128 stands for zero in the data rows.
Each row below has a hidden score, from 0 to 20, with 10 about the middle. What is it? The score is a weighted sum of the row's numbers plus the product of two more (or one squared), each taken from its middle value.
tensor([115, 173, 132, 97, 142, 142, 155, 85, 162, 133, 149, 125, 87, 134,
        175, 130]) 12
tensor([130, 133, 127, 144, 86, 122, 140, 126, 110, 97, 147, 133, 127, 143,
        103, 98]) 12
tensor([173, 82, 130, 172, 127, 98, 92, 80, 119, 162, 225, 76, 152, 90,
        114, 130]) 11
tensor([163, 105, 96, 117, 98, 108, 109, 149, 100, 103, 141, 128, 127, 153,
        82, 102]) 12
tensor([148, 59, 106, 143, 83, 83, 101, 169, 100, 130, 108, 92, 160, 114,
        90, 162]) 12
tensor([140, 139, 84, 177, 88, 101, 98, 127, 107, 148, 171, 143, 96, 116,
        131, 105]) 16
tensor([97, 124, 115, 125, 173, 162, 146, 148, 169, 128, 133, 92, 109, 161,
        139, 130]) 7
tensor([113, 120, 169, 123, 120, 139, 93, 107, 139, 110, 145, 135, 157, 138,
        125, 109]) 7
tensor([82, 204, 162, 125, 135, 166, 185, 143, 171, 124, 95, 167, 154, 143,
        202, 147]) 12
tensor([112, 127, 142, 128, 130, 139, 130, 139, 123, 140, 137, 110, 108, 98,
        114, 132]) 6
tensor([116, 153, 120, 129, 149, 152, 194, 149, 137, 103, 85, 178, 124, 150,
        154, 109]) 19
tensor([135, 129, 65, 81, 133, 157, 159, 96, 160, 94, 107, 156, 141, 133,
        146, 175]) 11
tensor([160, 92, 108, 121, 150, 64, 85, 137, 71, 182, 166, 96, 152, 101,
        101, 117]) 12
tensor([95, 114, 90, 113, 147, 160, 169, 123, 145, 106, 97, 165, 134, 132,
        146, 157]) 10
tensor([166, 115, 95, 126, 77, 107, 115, 135, 123, 102, 151, 129, 105, 133,
        133, 110]) 14
tensor([141, 80, 128, 167, 114, 88, 95, 123, 117, 156, 150, 95, 126, 89,
        89, 119]) 9
tensor([147, 81, 165, 144, 120, 90, 104, 154, 83, 168, 136, 121, 148, 80,
        78, 133]) 12
tensor([72, 140, 136, 119, 110, 172, 130, 170, 123, 50, 71, 190, 160, 199,
        154, 117]) 6
tensor([143, 114, 151, 128, 104, 94, 66, 112, 112, 61, 146, 161, 90, 124,
        110, 116]) 16
tensor([106, 179, 178, 125, 151, 178, 188, 121, 150, 115, 98, 162, 99, 174,
        193, 105]) 16
tensor([147, 148, 150, 132, 109, 121, 173, 92, 123, 159, 139, 160, 110, 83,
        122, 158]) 10
tensor([141, 106, 113, 113, 147, 119, 157, 115, 151, 152, 117, 97, 117, 91,
        135, 174]) 8
tensor([116, 119, 145, 105, 131, 94, 123, 145, 114, 140, 136, 111, 149, 124,
        111, 110]) 7
tensor([152, 118, 123, 126, 163, 121, 138, 143, 131, 115, 158, 135, 128, 125,
        128, 119]) 9
tensor([145, 126, 72, 103, 97, 139, 120, 132, 152, 57, 111, 150, 134, 133,
        146, 141]) 13
tensor([130, 121, 88, 120, 103, 150, 90, 121, 141, 18, 156, 180, 129, 172,
        184, 129]) 12
tensor([151, 167, 189, 149, 128, 130, 160, 127, 149, 155, 138, 159, 141, 111,
        153, 121]) 9
tensor([156, 154, 144, 126, 161, 133, 88, 104, 110, 162, 138, 152, 83, 117,
        149, 131]) 16
tensor([130, 144, 153, 72, 116, 139, 116, 127, 126, 85, 143, 150, 113, 159,
        131, 105]) 12
tensor([138, 117, 120, 152, 111, 97, 84, 101, 122, 133, 140, 124, 127, 131,
        92, 131]) 9
tensor([106, 125, 213, 121, 137, 133, 153, 163, 118, 193, 114, 89, 122, 129,
        114, 131]) 2
tensor([132, 120, 139, 136, 112, 96, 104, 77, 111, 126, 183, 99, 127, 112,
        112, 122]) 10
tensor([152, 111, 148, 93, 144, 114, 131, 116, 144, 144, 114, 120, 87, 147,
        122, 153]) 12
tensor([144, 129, 209, 145, 139, 141, 130, 173, 130, 161, 129, 95, 149, 135,
        112, 103]) 4
tensor([147, 129, 140, 129, 114, 99, 134, 138, 134, 159, 109, 98, 104, 112,
        101, 103]) 9
tensor([106, 118, 145, 122, 114, 118, 118, 129, 127, 133, 118, 125, 192, 133,
        105, 134]) 5
tensor([134, 128, 100, 166, 173, 124, 98, 155, 151, 147, 134, 86, 100, 119,
        113, 101]) 7
tensor([121, 148, 137, 115, 137, 127, 140, 152, 135, 125, 90, 117, 149, 173,
        159, 120]) 9
tensor([103, 135, 136, 125, 121, 130, 129, 113, 137, 119, 120, 144, 120, 146,
        159, 134]) 10
tensor([112, 132, 81, 150, 167, 118, 121, 144, 154, 128, 113, 84, 81, 146,
        146, 147]) 10
tensor([152, 62, 136, 159, 107, 67, 55, 125, 35, 180, 155, 65, 109, 72,
        73, 126]) 17
tensor([105, 104, 145, 183, 109, 127, 130, 134, 149, 91, 97, 116, 160, 138,
        158, 147]) 10
tensor([148, 90, 118, 133, 87, 93, 125, 122, 93, 130, 145, 104, 126, 117,
        90, 73]) 14
tensor([133, 97, 136, 116, 82, 79, 121, 113, 109, 128, 124, 97, 141, 133,
        132, 142]) 11
tensor([130, 149, 198, 151, 122, 115, 82, 134, 87, 123, 161, 118, 145, 156,
        148, 94]) 7
tensor([93, 160, 141, 148, 112, 122, 82, 142, 89, 99, 154, 150, 130, 161,
        157, 83]) 12
tensor([109, 135, 115, 120, 131, 129, 108, 142, 124, 74, 141, 134, 150, 184,
        191, 124]) 12
tensor([184, 158, 115, 102, 172, 130, 154, 87, 177, 140, 194, 114, 85, 83,
        134, 139]) 10
tensor([138, 150, 124, 117, 128, 159, 174, 140, 150, 171, 113, 113, 131, 115,
        123, 131]) 8
tensor([117, 148, 160, 119, 160, 140, 140, 137, 158, 180, 113, 148, 138, 133,
        158, 146]) 6
tensor([140, 129, 138, 151, 96, 102, 112, 128, 102, 123, 155, 107, 150, 117,
        98, 122]) 8
tensor([132, 87, 132, 120, 123, 113, 135, 128, 121, 200, 130, 94, 142, 98,
        99, 133]) 9
tensor([107, 132, 136, 89, 164, 211, 167, 125, 214, 104, 74, 214, 78, 173,
        190, 156]) 8
tensor([161, 113, 125, 105, 106, 121, 139, 93, 128, 137, 180, 159, 115, 92,
        112, 115]) 14
tensor([126, 144, 116, 93, 163, 152, 162, 134, 181, 110, 115, 150, 69, 151,
        169, 138]) 9
tensor([148, 130, 112, 138, 135, 113, 127, 134, 169, 106, 121, 99, 136, 144,
        111, 140]) 6
tensor([109, 121, 96, 170, 136, 112, 122, 134, 121, 148, 116, 116, 118, 93,
        122, 124]) 12
tensor([142, 142, 145, 154, 121, 134, 146, 123, 141, 100, 127, 137, 117, 146,
        110, 123]) 7
tensor([158, 119, 123, 115, 138, 142, 141, 126, 149, 97, 111, 118, 133, 134,
        113, 160]) 8
tensor([163, 108, 140, 127, 115, 121, 124, 107, 105, 118, 122, 113, 110, 104,
        74, 148]) 14
tensor([147, 108, 101, 146, 112, 126, 110, 167, 143, 103, 93, 125, 110, 153,
        119, 155]) 9
tensor([97, 157, 164, 145, 188, 177, 115, 145, 146, 160, 119, 125, 122, 147,
        105, 85]) 2
tensor([155, 52, 54, 124, 139, 97, 170, 128, 128, 154, 121, 84, 130, 57,
        77, 224]) 8
tensor([129, 108, 82, 143, 154, 97, 103, 173, 112, 132, 129, 115, 145, 82,
        96, 133]) 7
tensor([130, 95, 115, 145, 109, 120, 138, 123, 140, 142, 120, 114, 120, 87,
        109, 118]) 10
tensor([113, 114, 111, 103, 88, 108, 121, 143, 115, 101, 126, 125, 150, 121,
        115, 90]) 11
tensor([120, 136, 162, 132, 173, 147, 166, 131, 134, 166, 99, 129, 62, 117,
        110, 150]) 4
tensor([116, 128, 147, 108, 93, 119, 143, 67, 120, 107, 139, 116, 181, 111,
        126, 153]) 9
tensor([131, 79, 123, 150, 143, 128, 128, 134, 104, 130, 129, 111, 139, 114,
        116, 131]) 8
tensor([157, 115, 127, 127, 88, 107, 84, 117, 107, 115, 125, 142, 149, 115,
        106, 122]) 17
tensor([101, 165, 133, 138, 167, 191, 182, 151, 171, 141, 97, 129, 111, 168,
        168, 104]) 16
tensor([103, 217, 181, 73, 198, 237, 255, 104, 237, 125, 53, 224, 116, 128,
        224, 160]) 7
tensor([148, 120, 167, 91, 123, 122, 147, 133, 161, 121, 138, 154, 125, 106,
        115, 126]) 11
tensor([111, 122, 116, 98, 148, 165, 133, 131, 144, 55, 135, 151, 169, 166,
        144, 114]) 8
tensor([164, 133, 88, 118, 151, 115, 156, 151, 151, 142, 132, 97, 119, 135,
        107, 150]) 8
tensor([142, 89, 84, 136, 94, 59, 87, 138, 86, 133, 149, 107, 155, 110,
        95, 141]) 11
tensor([122, 151, 111, 101, 162, 190, 156, 152, 163, 144, 108, 145, 100, 107,
        178, 148]) 9
tensor([131, 136, 75, 122, 148, 144, 132, 151, 138, 108, 92, 120, 95, 144,
        151, 162]) 8
tensor([108, 176, 153, 93, 186, 201, 158, 137, 146, 102, 100, 170, 150, 152,
        182, 127]) 6
tensor([129, 157, 87, 116, 123, 100, 117, 141, 98, 109, 151, 99, 124, 144,
        130, 148]) 9
tensor([142, 101, 131, 156, 142, 144, 149, 107, 112, 141, 118, 93, 77, 111,
        98, 149]) 7
tensor([158, 109, 86, 130, 116, 128, 120, 130, 128, 65, 98, 154, 138, 126,
        137, 133]) 13
tensor([84, 235, 200, 105, 168, 204, 193, 114, 133, 113, 73, 222, 132, 176,
        209, 87]) 15
tensor([99, 136, 148, 123, 205, 177, 157, 122, 194, 135, 79, 145, 117, 193,
        150, 134]) 5
tensor([126, 123, 135, 136, 87, 105, 82, 139, 79, 104, 141, 71, 129, 100,
        113, 139]) 11
tensor([103, 118, 161, 134, 114, 148, 158, 137, 155, 109, 107, 148, 132, 144,
        117, 92]) 9
tensor([140, 99, 128, 154, 97, 110, 104, 114, 105, 127, 129, 96, 185, 100,
        118, 115]) 10
tensor([114, 129, 120, 87, 147, 149, 139, 121, 157, 119, 93, 134, 120, 167,
        162, 137]) 9
tensor([147, 159, 159, 141, 129, 101, 142, 119, 118, 160, 130, 149, 105, 157,
        120, 151]) 7
tensor([118, 127, 103, 122, 103, 112, 137, 159, 114, 112, 119, 146, 148, 143,
        132, 125]) 11
tensor([161, 104, 140, 137, 142, 138, 132, 126, 139, 141, 151, 107, 107, 87,
        103, 160]) 9
tensor([95, 186, 130, 126, 153, 186, 149, 154, 134, 174, 100, 179, 88, 139,
        131, 120]) 6
tensor([86, 154, 188, 129, 140, 142, 125, 119, 147, 158, 122, 123, 97, 162,
        158, 110]) 6
tensor([159, 119, 158, 121, 193, 172, 169, 120, 148, 131, 89, 98, 103, 134,
        107, 163]) 5
tensor([134, 130, 87, 123, 148, 132, 136, 112, 107, 89, 99, 108, 108, 130,
        108, 128]) 9
tensor([138, 100, 101, 140, 110, 149, 108, 152, 115, 145, 130, 108, 123, 108,
        109, 126]) 11
tensor([101, 142, 111, 133, 149, 137, 89, 149, 102, 142, 151, 136, 113, 121,
        117, 132]) 6
tensor([150, 113, 140, 118, 97, 84, 89, 138, 72, 136, 168, 130, 164, 162,
        68, 98]) 10
tensor([125, 133, 167, 124, 113, 159, 188, 136, 125, 209, 113, 110, 146, 100,
        115, 156]) 6
tensor([128, 158, 114, 125, 100, 119, 106, 132, 118, 122, 142, 136, 178, 112,
        162, 92]) 14
tensor([117, 165, 117, 104, 117, 140, 111, 120, 108, 117, 164, 134, 79, 99,
        107, 93]) 11
tensor([121, 168, 161, 133, 123, 150, 137, 150, 121, 175, 83, 144, 94, 101,
        149, 115]) 10
